Named moves, each a turn or a mirror, and the order they were made in; the first pair answered:
naf (before -> after):
[ 37  13 -12 -15 -18   3  -7   0   0  -2   5   4  10  11   9 -25   5] -> [ 33  15  -9 -21 -22   6  -6  -3  -3  -1  -5  -1   2   8   3 -26   7]
[ -7   9  -7  -9   5 -19   9  -3  18  26 -28 -17  15  17   2   1 -24] -> [ -5   8  -8  -7   6 -20   9  -2  19  26 -24 -16  18  19   4   2 -24]
[-28  -2  16 -28  22  30  14  -3 -14 -10  10  -2 -28 -24 -19  38  30] -> [-11 -11   6  -1  39  12  10   8   0 -13  55  18   9  -9   6  42  18]
[ 31   8  -7  11  -6   9 -10  -1  18  -4  18   1   3   1  34 -25   7] -> [ 18  14   0  -9 -18  22  -7 -10   8  -2 -14 -13 -24 -10  15 -28  16]
suto (before -> after):
[  5  -2  -5   3  -6   0  -1 -14   5  -1  20  11 -13   7   6  12   9] -> [  7   2 -13   3  -4 -14   1 -17   0   1  17  13  -2   8   2   7  -4]
[  1  -9  -5  15  25 -24 -16   2 -17  -3 -23 -10 -14 -28 -14   7  -2] -> [ -1 -13   8  20  30  -3 -17   3   0  -1 -15 -13 -19 -26 -12  23  10]
[  8  -2  20  14   5  11   0  -4  13  11 -12  -3   2   9   5  -4  -5] -> [  9   0   7   8  -3  -8  -1  -2  -6   6 -20  -1   3   6   4 -22 -11]
[ -1 -20  16   4   9  18   2  -5  15  -1  -3   3  -4  11   3  29   4] -> [  4 -10 -10  -4   4 -24   5  -7 -13  -1 -15  10  13   8  -3   0 -25]
galez (before -> after):
[  7  -1   3   5  -8   6   3  -5 -11  -9  14  -3 -22  -9  -7  12   4] -> [  7  -1   3   5  -9   6   3  -4 -11  -9  14  -4 -22 -10  -6  12   5]
[ 12 -14  12  18 -13  29   3  14  19 -10  22   3  -9   4  31   5  34] -> [  5 -13  15  16   7  33  13   2  26  -5  31  15  -1   1  15  24  26]
[ 13   9  13   3   2 -20 -15  27  24  17 -14 -27  -1   6   3 -10  -8] -> [  5  10  15   0  23 -16  -4  13  31  21  -3 -13   8   1 -15  11 -19]
[ 12 -13   1  33  26 -19   1   3  11  -5  24   4  34   2  21  11 -18] -> [ 18 -13  -1  36   9 -22  -9  14   4  -9  15  -6  26   5  36  -6 -10]
zizet (before -> after):
[ -2  -8  -4  -6  25 -27  -2  -1 -23 -22  13  12  -6  -4  -8   9   5] -> [ -3  -6  -7 -10  25 -27   2  -5 -24 -20  12  14  -4  -5 -11   9   1]
[-17 -13  30  17  41 -15  -3   7   0 -22   4 -18  -7  -1  -1  29   1] -> [-20 -14  28  11  37 -10  -4   6  -7 -27   6 -15 -18  -7  -4  29  10]
[ 16   2   9  -8 -26  17  -7  -1  12  32 -10  -8   1  -9   7 -15   4] -> [ 16   2  10  -6 -25  15  -7  -1  13  32 -11 -10   3  -8   8 -16   3]
[-17  -9  13  -6  20   7  -1   9 -14 -24   3  -4 -34  -9 -10  10  21] -> [-20  -4   7 -17  18  11   7  -2 -17 -15  -1   3 -31 -14 -24  12  13]
Pairs:
Between the rows of a pair lie two moves.
[  8   0   1  -7 -18   4   5  -3  -7   5  -2   7   1   2  13 -27   4] -> [ -1   2   5 -13   1  10  17 -18  -1  10   4  18   6  -4  -7  -7  -5]  galez, naf
[  4   2  -6   3 -11 -18  -3  14 -21 -13 -12   0  -9  -8  11 -10  -4] -> [  8   1 -12   7  -7 -21  -3  13 -18 -13   1  10   0  -7  13  -8  -7]  zizet, naf
[  4   6  14   8  -3  19  -5  10  15   5 -13 -18 -10   6   6   4  11] -> [  9   9   3  16   3 -11  -6  12   8   6 -13 -16  12  12  10  -7 -12]  suto, zizet
[-16 -10   1  13  16  15  10  26 -31 -17  17  15 -14   2   8  21  21] -> [-18  -6  -5   0   9  21  14  18 -38 -13  12  21 -18  -5  -3  18  20]  galez, zizet
[  3   2   2   3  12  -8  -5  10  -8 -21  17  14   9  -6   5   4   3] -> [  1   2   4   2  13  -1  -4   8  -7 -20  19  16   7  -8   1  10   5]  zizet, suto
[ -1 -11   0   9  -6  -7   3   4  13   9 -16 -18   8  11 -14 -11   4] -> [  4 -14  -3  15  -5 -12   0  10  13   5  -4 -14  12  13  -4 -13   6]  suto, naf
[ 26   4  -8  13 -19   3 -11  -4  22  12   1 -11  27   1   9 -14  -9] -> [ 17   1  -1  12   7   8  -3 -13  28  10  17   2  30  -4  -6  11 -13]  zizet, galez
[ -3  -4  20  13  31 -16  17   4  25  11   3 -21  22   9  -8  14 -22] -> [  3  -2  20   9  -4 -16   2  20  10   5 -26 -45  -4  10  10 -18  -4]  galez, naf
[  0  -4   9   4 -10   8 -12  12   4  -6   4  -3 -10  11  21  -3  12] -> [  3  -2   7  12   1  -6 -10  10  10  -2  10   1   8  17  21  -1  -4]  suto, zizet
[ 25  -4  -5  16 -10  14   9  14   3   2  18  12   9   6  29  -2   4] -> [ 21  -5  -8   5 -16  23  11  11  -7  -3  18  18  -5  -2  22  -2  13]  zizet, zizet
[-23  -6  15   6   8 -15 -10   0  -3  -5   5   4 -30 -17  -9  16   9] -> [-21  -2   5   4   7 -31 -10  -1 -14  -5   0   7 -23 -19 -12   6  -2]  suto, suto
[-15  -6   1   1  23 -23  16  -9 -22 -10  17   2   6  -5 -14   7 -14] -> [-17 -10  13   5  28  -4  17  -9  -6  -8  24   0   2  -3 -12  22  -3]  suto, suto
[-1 16 16  5  3  7  2 -6 25 14 -8 -9  9 10 -4 11 -9] -> [  4  12  16   8 -13   6  -9   8  17   5 -13 -19  -5  12  12  -5   6]  galez, zizet
[ -4   2  -9  27 -31  17   5 -16  21  -6  28  -3   0 -17  11   0   8] -> [ -9   9  -8  15 -37  23  10 -24  18   0  11  -7  -8 -24  -3  -1   5]  naf, zizet
[  4  12   7   2 -24 -13 -13 -13  14  -9 -20 -21 -15  -3   1 -19  -7] -> [ 14   6   1  18 -15 -23 -15  -6  21 -11   8  -8   7   5  16 -16 -12]  zizet, naf
[  0  -7 -10  -1   6 -12  -8  15 -18 -20  13   2 -16  -2  14 -10  15] -> [  7  -8   2  13  10   0  -9  18   8 -10  18  -7  -4  11  25   0  16]  suto, galez
[ -8  13  18  -8  -2   8   9 -19  15  27 -20 -18   6   1 -24   5 -12] -> [  2   5  -8  -9 -26 -22 -10   4 -27  -2 -11 -10  -9  -5   1 -34   2]  naf, suto
[ -2   8   1 -14 -20   0   1 -11  13  26 -55 -31   3  10  -9 -15 -22] -> [  2   1   9   4 -17  -7 -11   5  18  15 -49 -43   1  20  13 -18 -13]  zizet, zizet
[ 14  12 -19  -5 -16 -12   1  -2  -4  19 -17   1  23   1   3 -24 -23] -> [  6   4  -2 -15 -30  34  -3   1   0  10 -15  -4 -18  -7   4 -10  19]  suto, zizet
[-13   0  14   3  -2  10 -11  -4  -8   9   3  -8 -20  -3 -14  12  16] -> [-10   2  10   2 -13   8 -13  -2 -12  11  -4 -12 -20  -2 -11   3  16]  zizet, galez
[ -4  -2 -10  -5  -4 -16  -4   3 -25 -14   4   5  -8  -6  10 -17   4] -> [-10   1  -7  -6  17 -15   7 -10 -14  -5  12  16   7  -7  -7   3 -11]  galez, zizet
[  2 -13   3  17   8  23  -5  13  17  -7  30   8  -4   4  18  20  21] -> [  9  -5 -21  18  11 -28  -5  13  -6  -7  23  14  23   5  17  -6 -14]  suto, zizet
[ -7 -10  20  15  57 -40 -17  12   7 -56  -1 -25   6   4   8  10  15] -> [-20  -4  27  -2  52 -28 -11   2   0 -53 -25 -33 -16  -6 -11  13  19]  naf, galez
[ -2 -13   4  14   9  12 -16  10   1  -5  21 -12 -17   4  -4   7  -4] -> [ -7  -9   4   1   4  19 -12   4  -5  -3  11 -13 -26  -3 -16   8  -2]  naf, zizet
[ 20  11   1  -6   1 -11   7  -3   7  18  -6  -5   1  -2  -1   2  -9] -> [ 22   5   6   3   2 -15   0   7   8  10  -3 -12  -3   2  12   0  -1]  zizet, zizet
[  7   1   5  15  -7  11  -1   0   7  -2  -8 -15   0  11   1  -3   1] -> [ 4  1  5 15  5 12  5 -6 12  0  0 -8  6 11 -6  7 -5]  naf, galez
[ -6 -22 -15  33  -4  18   4  -4   9  -2  -6 -14  -1  12  -7  37  -4] -> [ -3 -15 -35  29  -8 -14   4  -4 -13  -3 -15  -8  11   9 -10  15 -24]  zizet, suto
[ 16   6 -13  -4 -22  27  15 -17  34  15  15   5  15  -1  14  14   8] -> [ 12   9 -11 -13 -34  31  13 -16  27  15  -4  -6  -1  -5  11   6  15]  naf, galez
[  3 -15 -11   5  -1   6  -4  15   3   6  33  16  13  -1  21  -3  13] -> [-13  -1  -6 -25 -15  21   7  -5  -7  18 -11   2 -12 -15 -12  -4  10]  naf, zizet
[ -1 -11   2  10  19 -26 -13   5  -7 -17 -11 -13  13   8   7   1  -8] -> [ -9 -15  13   6  30  -6  -9  -1   0 -19  -1  -7   4   3  -2  22   4]  suto, galez
[  3  -5  -3 -23 -29  24   3 -29  -5  22 -33  -4  -6  -7 -45   2 -12] -> [  7  -3   4  -9 -20  21   5 -29  14  32 -32 -10  12   4 -40   9 -23]  suto, zizet
[ 20  -9 -23   5  -8 -29 -20  14  -8 -21   6   0  16   9  18 -26  -6] -> [  8  -6 -19 -15 -21 -14 -19  10 -23 -26 -17  -9 -15  -4   4 -28   9]  zizet, naf
[ 12  -5  -8  -1 -14  -4  -4  -2 -13   7  10   2   9   0   3 -10  -4] -> [  4  -1  -4 -10  -6   3   4 -13 -12  11   6   7   6  -6 -15   2  -7]  naf, galez
[ -1   1 -19  -3 -19 -10  -6  -2 -21 -17   7 -10   2  -4  12 -17  11] -> [-15   5 -12 -14   5  -1  11 -22 -15 -11  11   3   6 -13 -19  11   0]  galez, naf
[-14  -1  20  -6   7  13   1  -9  14  -2 -23 -18 -11   1 -10  13   8] -> [  6  -9  10  17   3  -3 -12  11  19  -8   3 -13   9  16  24  -2   8]  naf, galez
[-10  -7   3  -5  11   7  -3   3 -13 -23  24  20 -22 -14   1  17  29] -> [ -4  -1   0   9  32 -15   6  -6   3  -6  29  25  19  -2  -3  22  -6]  suto, zizet
[ 10   0 -15   8   1 -11 -11  16   3   1   3   8  17  -4   8  -1  -5] -> [ -3   5  -7 -11  -4   2  -5   4  -4   3 -24  -2  -6 -15 -14   3   0]  galez, naf
[ -1  -1  -2 -11   4  -1  -6  -6   1   4 -15   6  -9  14 -22   3  13] -> [  4   0  -4  -7  -4  -4 -11   0   1   4 -19  -1  -8  17 -12  -6  15]  suto, galez
[ -2   2  -6 -13  21 -19 -10  -4 -14   8 -13 -18 -10  -1   3  -7   5] -> [  1   1  -7  -7  34 -23  -6  -6  -7   9   3  -8   3   2   3   1  -2]  galez, naf
[  3  12  -6  15   1  25 -11  18  14   1  26  -4  -4   2  17  -7  -6] -> [  2  18 -23   7   2  -2  -7  13  -8   0  19   6   5  -4   6 -20 -25]  galez, suto
[  4   0  11  11  -1  12  -4   8  24  26  -6 -16   9  15  12   6  -4] -> [  0  -1  16   8  -5  16  -7  10  19  21 -15 -22  -4  12  11   5   4]  naf, zizet
[ 18 -10 -12  11   3 -16  -7   5  36   8  27  -8  33  -6  15  -5  -6] -> [ 15 -17  -1  10  -4   7 -13  12  38   0  30 -14   9  -8  21   1  20]  suto, suto
[ 0  6  1  6  0 -7  6 -9 14 21 13 -5 27 19 -9 10 -9] -> [ -6  10   9  -1  -7  -4   6 -10  12  23 -10 -22  12  17 -15   8  -6]  naf, zizet
[ -7   3  12 -10   0   9   8  -5  19  -4  21  10   1  -5   5   8  -3] -> [ -2   3  10 -10 -19   7  -1   6  12  -8  10  -2 -10  -2  18  -9   6]  galez, naf
[-10  -6   4  -9  29 -15  10  -8 -17 -30  -3  26 -11 -10 -11  17  13] -> [ -7  -5   1  -8  32 -18  13 -11 -14 -26   2  31  -2  -8 -12  18   6]  naf, zizet
[ 17  -9   8  20 -20   7 -15  19  24   2   3 -23   3  23  42  -5  17] -> [  3  -3  10  -6 -36  26 -10   8   7   1 -23 -28 -29   5  19  -5  30]  naf, zizet
[-14  12  14  24  12  -3   6  12   3   2 -27 -34  -2  22   7   4 -15] -> [-11  10   5  22   3 -16   0  19 -14  -8 -25 -31  -8  20  14 -10 -10]  naf, suto
[ -8   0  -3  17  33 -18   2   0   4  -2   2  -4  -4   3   1  15 -31] -> [ -1  -6   6  25  13  -2 -11  17   8  -8  -3 -21 -23   9  24   5  -6]  galez, suto
[-12  10  15   0  10  11   3   3  11  -1 -25 -11 -12  -2 -11   7  -7] -> [ -8  12   8   5  11  -8   2   5   6   0 -27 -12  -1   1 -10  -2 -20]  suto, zizet
[ 14 -18  -1  14   8   0 -13  15   5 -17  22  -6  13   2  24  12  23] -> [  7 -18  -1   7  16   8  -7   8   2 -19  28   4   7  -5  11  23  25]  galez, zizet
[ 7 -2  7  7 -6  1 -6 14 14 10 -3 -2  5  7 14 -5  7] -> [  3  -3   8   1 -10   6  -8  14   8   5  -6  -3  -7   2  12  -5  15]  zizet, naf
[ 10  -1 -14   1  -8   0  -2   9 -20 -17  28  17  -1  -5  16 -12  16] -> [ -7   7   7 -15 -10  30   7  -6  -8  -4  -5  -1 -23 -12 -11   6  22]  suto, naf
[  4  -6  10  33  18  -9   0  21  13  -8  10 -23  23  17  21   4  -5] -> [  1 -11  14  29   8   2  -6  28   6 -18   9 -28   3  13  27   1  14]  suto, suto
[  2  12   9 -11 -13  32   9 -17   7  22 -19 -20  -8   2  -9   8   1] -> [  9  17   1  -1  -6   2   8 -14   6  27 -23 -22  17  10  -3  -4 -24]  suto, zizet
[  7  -9  17  15  19 -27  -9   1  13 -17  27 -10  11  -1  27   6  -1] -> [ -9   4  31  -4  21 -13   6 -21  21   4 -10 -24   4  -7  -5  19 -14]  naf, suto
[ 19  16 -21  29  -9   3  32 -16   7  30  -9  14  30  15 -13  -1 -47] -> [ 13   3   9  34 -10  54  27 -10  32  24   3   4  -1  16  -3  26  -4]  suto, suto
[ 14  19   2 -30 -25  42  13 -14  23   6 -16 -12   7   6   0  -4  10] -> [ 24  22 -15 -21 -14  11  16 -16  21  11  -3   1  40  13   5 -12 -18]  suto, naf
[ -1  -3  -9  -3  24  -1  13 -26  -3  -6  22  25  27  -9  -6   2   1] -> [ -2   1  -7 -16 -15   6   0 -15 -23 -11 -21  -6 -11 -14   3 -29  21]  naf, galez
[-19  -6  26   0  16  22   4  -2  17   1  -5 -28 -13   0 -10  26  14] -> [ -7   5  -6  -2  -2 -33  -2   3 -14   4 -27 -30  11   4  -2 -22 -20]  suto, galez
[ -5  18 -22  -4   6  22 -10   6   5  12  13  -2  13  10   8   7  14] -> [ -6  17 -25  -7  -1  21 -13   9  -4   5   9  -3   4   6  10  -1  21]  suto, suto
[ -8   6  12 -12  -4  19  -6   5   9   4 -18 -10  -7  -3  -4  -3  21] -> [  1  12   3  -5  -6  -3  -6   6  11  14 -23 -13  15   6   2 -16   0]  suto, galez
[ 12  -2  -4  26  11   6 -17  29  20 -10   3 -14   9  14  24   1  14] -> [ -3  12  -7  -3  -5   0 -10  14  -5  -5 -45 -28 -13  -1  -5 -14   5]  suto, naf
[ -1   5  -2   8  22 -23   3  -4 -14   2  20  37  34 -15  -8  10 -21] -> [  0   8  -1  -4 -27 -19 -15  14 -36  -5 -27   1  -7 -17   8 -30   3]  galez, naf
[ 12  13 -15  -2  -8  -1  -3 -16   8  19   7  14   4  15 -10 -12 -14] -> [ 11  14 -10   1  -8  -4  -5 -15  12  22  -3   5   4  17 -10 -13 -16]  naf, zizet
[ 13   1 -15 -10 -30  40   3   4   1   9  18  23 -25  -6  11 -17  19] -> [  6   2 -13 -11  -9  42  13  -8   8  14  31  37 -14  -9  -4   3   9]  galez, naf
[  1   3 -13  -3   0 -12  -4   3 -18  -9  11  15  -1  -9  -2 -12  -4] -> [ -2  -3   2  -1   5  14  -4   4  -3 -10  20  13 -12  -8  -2   6  14]  galez, suto
[  6   3 -10   7   6 -23   5  -3   6  16  -8   3  34  14  -2  -6 -26] -> [-16  -3   3 -12  20  11  13 -14  -1   0   7  18  -1  -7 -27  27   3]  suto, galez
[ -8   3   2   3 -11 -21  -3   7  -9  -7 -19 -21 -20  12  19 -19   4] -> [-18   4  11   4  29 -18  16 -13  10   1   0  -2   0   9  -7  18 -16]  galez, zizet
[ 19   0 -15  -9 -33  33  -3   1  -7   1  18  18  -3  -6  16 -10  14] -> [ 15   4 -17 -15 -23  35   8 -12  -2  10  20  28   6  -9   0   0   1]  zizet, galez
[-16 -22   5   0  15 -11 -23  12 -19 -27  -5  -8   0  -8 -16   0   5] -> [-14 -23   1  -2  15  -9 -22  11 -21 -27   3  -1   1 -11 -17   1   5]  naf, zizet
[  9   9  11   0  24   8 -14 -11   8 -11  10   5  -5 -20  -5  26  13] -> [ 19  15  -9  -1   4 -25 -22  -2 -16 -14  -7  -2   1 -18   7 -12   0]  suto, galez
[  0   3  15   8  -3  25   2  -6  33  25   5 -18   6  20   1   9   0] -> [  3  -1  15  10 -14  25  -7   5  25  17   3 -25  -6  21  13  -2  12]  galez, zizet
[ -5  13   9  23  -3   2  -7  17   2 -22  -8 -35 -10  10   4   0  16] -> [-12  16   1   1 -11  16   0   6 -12 -22 -10 -22 -25  -5 -15   2  22]  zizet, zizet
[-13  -4  20   0  15   7   3  -4   6  -1 -14 -11 -17  -3 -10  17   5] -> [-3 -7 14 15 26 -3  2  1 15 -1 12  1  6  5  2 19 -4]  zizet, naf
[ 16  -3 -21  13 -21 -14 -11   6 -28 -13  32  -1  13  10  11  -5  14] -> [ -9   6  -9 -17 -13   8   7 -20 -34  -5   0  -6 -14 -10 -35  15  12]  galez, naf
[-24  16  14  -9  26   3   8 -21   9  21  -1  -5   6   5 -31  23 -13] -> [-15  10  17  13  35  -9  -1  -7  19  15  15  -6  22  17  -8  23 -14]  naf, zizet
[ 14   5   0  -3  -8  20  -3 -11  16  23  -3  -5  23   7  -6   7 -13] -> [ 17  -2   7  13  -6  14 -13   5  19  12   3 -16  18  13  14   4  -2]  zizet, zizet
[-3  1  8  1  9  5  2  1 11  5 -4 -8  1 -1  6  5  2] -> [ -2   2  -1   1   6 -12   0   3  -2   1  -9  -7   4  -3   8  -7  -5]  suto, zizet
[-15  18   0  -6 -24  -7   1   3 -22 -12 -42 -23 -16 -19 -12 -15   0] -> [-26  17  12 -11   1  13  13 -12  -9  -9 -26  -9 -16 -26 -34  18   1]  galez, suto
[  5  -1  -7  -1  -3  10   9 -15  15  19  -4   7  14   3  -9   4  -6] -> [ 12  -5 -20   2 -12  -7   1  -3  -4   5   7  14  13   2   6 -14  -2]  suto, naf
[-13   4  19  -4  22  10  -4   7  -2 -13  17  14   2 -20  -5  40  13] -> [-15   7  19  -9  21  12  -1   2  -3  -9  12  14   1 -22 -12  40  11]  zizet, naf
[  5 -14  10   2  16  -7   8  -2  -3   1  11 -10  -1  -6  -4  11 -15] -> [ 10 -14   9   3   0  -9   0   7 -10  -3   0 -22 -10  -5   8  -5  -7]  galez, naf
[ -4  10   9  -1  -1   9   8 -11  15  18  -4  -3  -3   5 -12  18  -3] -> [  0  13  -5  -4  -9 -18   4  -7  -4  15 -15  -4   2   4  -9  -5 -16]  suto, zizet
[-28  -2  20   1   3   6 -13   6   8 -14 -10 -35 -38 -13  -2   0  31] -> [-34   3  16 -14   6  14  -1  -9   5  -7 -10 -22 -38 -22 -22   8  25]  zizet, galez
[  8  -5   4   4   2  16  -5  29  -9   2  10  -8 -14  -8  12  -7  28] -> [ -3  10  10 -11  10  16  11   7  -3  24 -23 -17  -7 -11 -19   0   2]  suto, naf
[  5   8 -10 -11 -13  -1   1  -3   3   7 -18  -1  -1  -1  -7  -8 -14] -> [  4   3   1  -7 -16  13  -4   5  10   2 -16  -8 -15   2   2  -3   2]  zizet, suto
[ -7  -6  10  11  22  -7  -6   5  -4 -24  -1  -6  -8   0   2   7   6] -> [ -6  -7   5   9  22  -6  -5   4  -7 -25   6   1  -8  -2   0   9   7]  zizet, naf
[-23  -1   7  25 -16  32   2  -4 -16  -3  -7  11 -18  -4   4  -7  14] -> [-25   8   7  24  -2  23  15 -20  -5  16 -16  13   7   0 -13   1 -14]  suto, naf
[  0 -21   8 -18   4  -6  31 -20 -21   7  25  11  -2 -22   7  -2 -11] -> [ -1 -21  10 -20   3   2  32 -23 -16  11  24  11  -5 -22   4   2  -9]  suto, zizet
[ -4   1  20   1   3   5  -5   8   5  -4 -23 -21 -23   0   3  -6  14] -> [-1 -3 18 12 31 -1  4  2 20 -1 11  2  6  4  0 15 -1]  galez, naf
[-10  -2  20  14   4 -12  -3  -2   4  -3 -25 -34 -15   9  -4   1  -2] -> [ -9  -4  21  17   7 -15  -4   1   4  -5 -22 -34 -14   9  -2   1  -2]  suto, zizet
[ -2  -8 -17   1   9 -19  -1   8 -26 -28  45  39   2 -10   3   2  10] -> [ -2  -7 -14   6  18 -18   3   3 -14 -21  51  41  15  -5   1  10   1]  suto, suto
[ -9  17   8  -9   4  -7   2 -17  -1   8  -1 -16  13  -1 -18  39  -3] -> [  2  14  14   5 -13  -1  -9  -2  11  12  -7 -33  13  11   5  27   6]  galez, suto
[ 2 -8 -2  9  2 -2 -3 -3  0  3 -1 -1 12 -2 14 -5 -2] -> [ -7  -4   2  -2   1   5   1 -11  -4   5 -14  -6   0  -8   0  -1  -1]  galez, naf
[ -6   6   3  15 -16  -4  -2  21  13  -2 -17 -21  -3   4   2  -2  -7] -> [-12   4   9  17   6  -3   5  14  21  -2  -5 -12   5   4  -8  18 -13]  galez, zizet
[  6   0 -17  -8  -9  -2   1  -5  -6   5   4  17  16  -7  -4  -3 -14] -> [  0  -6  -6 -12  -9  21  -1  -3  -3  -2   9  16  -4 -13  -5  10   8]  suto, galez
[  2  15  -7 -20 -33  14  -4 -13  -9   5 -58 -29 -15  -5 -20 -29   2] -> [ 26   1 -22  25  12 -14  -2  -3  22   5  26  15  57  20  11 -10 -23]  naf, galez
